In the rows, 128 means zero.
One turn or mirror swaps these rows in pairs. Which row does each one swap with?
The rows were stretched afterwards, more along some directions than others.
fosu: [111 137 125 134 106 110 123 156  89 123 121 145 142 143 122 128 147 130
 153 110]
gavoz: [107 131 101 140 106 111 138 138 117 100 143 139 116 160 137 110 146 149
 130 145]
zikov: [107 122 101 131 105 132  93 134  76  96 136 161 146 157 130 121 154 114
 145 137]
Dolek: [104 130 130 138 113 111 144 134 102 114 137 144 109 143 136 114 193 155
  87 124]
garat: [105 124 125 143 115 116 142 135  98 110 133 143 112 149 138 115 186 164
  90 122]
zoti: [101 125  99 141 101 105 132 143 124 102 142 139 122 155 142 108 143 144
 135 134]
nuvef: [107 124 122 131 112 124 138 127 108 102 130 144 112 144 134 120 180 162
  84 116]
sala: [100 152 127 122  94 113 139 136 108 122 162 166 133 150 138 117 154 131
 113 120]
Ruf: [112 126 111 115 100 117 138 135 105  97 134 161 127 157 153 105 133 143
 112 112]
gigut: [122 133 111 135  84 137 102 136  97 109 137 167 139 153 132 139 174 132
 140 111]
ligir: [138 124 110 136 130 130 119 101 117 116 135 126 118 146 153 130 171 121
  92 149]
Bokav: [105 129  92 140 106 112 142 147 120 104 136 140 121 157 133 114 142 147
 130 136]
lat: [115 111 108 135 136 115 126 146 110 106 135 132 113 123 152 111 174 140
 121 122]
Sev: [ 97 148 116 119  88 118 142 134  91 117 147 163 143 149 128 121 156 124
 117 123]
nokad: [100 122  92 128 122 140 102 130  85  98 132 158 141 157 130 120 152 117
 136 140]
sufe: [123 104 105 136 131 118 116 127 111 100 140 128 114 126 160 105 173 137
 119 125]
natoz: [101 124 100 122 117 145 123 137  97 117 130 177 133 141 116 108 129 157
 114 124]
dibi: [105 119 128 142 116 121 127 130  94 108 136 147 105 148 139 122 185 171
  93 114]
pupur: [119 127 103 130 133 153 138 121 106 118 127 171 116 139 130 120 142 160
  99 138]
Baluk: [100 111 102 133 111 141 121 113  94 118 120 171 133 159 142  96 136 139
  98 155]
Mema: [127 129 110 160 141 121 136 115 102 139 128 141 118 152 155 139 170 139
 120 148]
Vam: [102 143 103 147 132 144 126 143 136 112 111 139 123 146 128 137 162 137
 103 123]
sor: [115  94 102 140 138 119 112 141 110 105 138 138 113 127 152 115 166 151
 122 109]
lovub: [118 144 109 134 139 145 130 128 124 147 125 140 133 125 138 130 164 121
  96 145]
gif: [116 120 111 129  83 134 107 141 106 111 134 160 141 141 117 127 157 130
 140 112]
gazi: [128 133 114 152 145 123 153 114 108 146 124 148 113 147 149 128 161 138
  99 153]
vub: [105 116  94 123 111 142 129 129 106 116 129 173 124 138 120 108 134 159
  99 132]
puvot: [105 122  93 140 100 107 138 145 124 104 137 140 127 156 139 110 144 143
 131 136]
vema: [ 94 120 107 125 101 134 119 121  89 115 125 178 136 167 136  94 136 145
 103 147]
Saneg: [116 102 108 136 129 110 114 135 102 100 136 135 116 133 154 103 163 139
 133 128]
vuko: [112 150 108 151 124 142 116 146 137 119 110 138 128 154 125 139 160 131
 119 123]
verar: [116 139 108 129 141 156 136 120 133 135 126 141 122 128 152 135 161 123
  85 137]
Sedud: [123 130 110 138  96 148 105 124 109 119 136 163 132 156 134 136 173 130
 126 125]
toz: [125 103 101 134 131 117 127 132 121  98 142 139 113 132 161 109 163 145
 121 119]
Zuz: [104 123 120 131 108 120 144 127  98  99 136 152 109 144 144 110 184 158
  82 114]
migo: [109 151 107 148 128 143 125 144 133 114 109 143 129 153 128 140 161 136
 109 124]
demuk: [118 150 109 132 125 148 138 121 128 146 121 142 130 138 145 131 163 126
  93 144]
poz: [ 96 131 118 138 113 114 128 153  94 130 116 160 144 145 123 122 138 143
 136 104]
kav: [ 94 121 111 133 103 133 116 116 101 122 127 175 138 170 141  88 132 135
 115 148]
pupi: [112 117  97 129 121 146 130 121 104 127 123 171 126 136 128 111 140 161
  94 135]
foni: [102 117 121 136 119 117 138 125  96 108 129 151 110 146 137 110 180 155
  86 127]
vaz: [118 105 101 144 137 119 124 147 109 103 134 133 120 130 152 118 176 141
 124 115]
Tapo: [105 138 101 142 125 145 121 150 140 112 108 144 132 145 122 133 156 128
 114 115]
Tugur: [123 136 113 135  91 145  93 133 108 109 135 160 132 151 131 138 168 130
 137 119]
gud: [120 118 108 132  82 132  98 140 107 106 131 155 139 143 114 128 160 132
 141 113]
taf: [105 163 118 126  96 116 141 143 108 130 151 173 141 154 134 125 159 125
 121 117]
Pitaz: [102 160 124 126  87 117 151 146 100 128 149 174 137 156 137 126 170 132
 114 118]
beg: [123 143 109 138 138 150 134 109 129 143 126 154 129 138 163 121 152 118
  97 144]
dedem: [112 122  99 132 112 135  89 127  87 105 135 159 143 158 137 122 161 113
 135 143]
Kedif: [121 123  98 132 125 149 137 124 107 111 122 170 113 144 132 118 141 166
 103 136]

gigut swaps with pupi
Kedif swaps with gud
Pitaz swaps with lovub
Ruf swaps with ligir
pupur swaps with gif

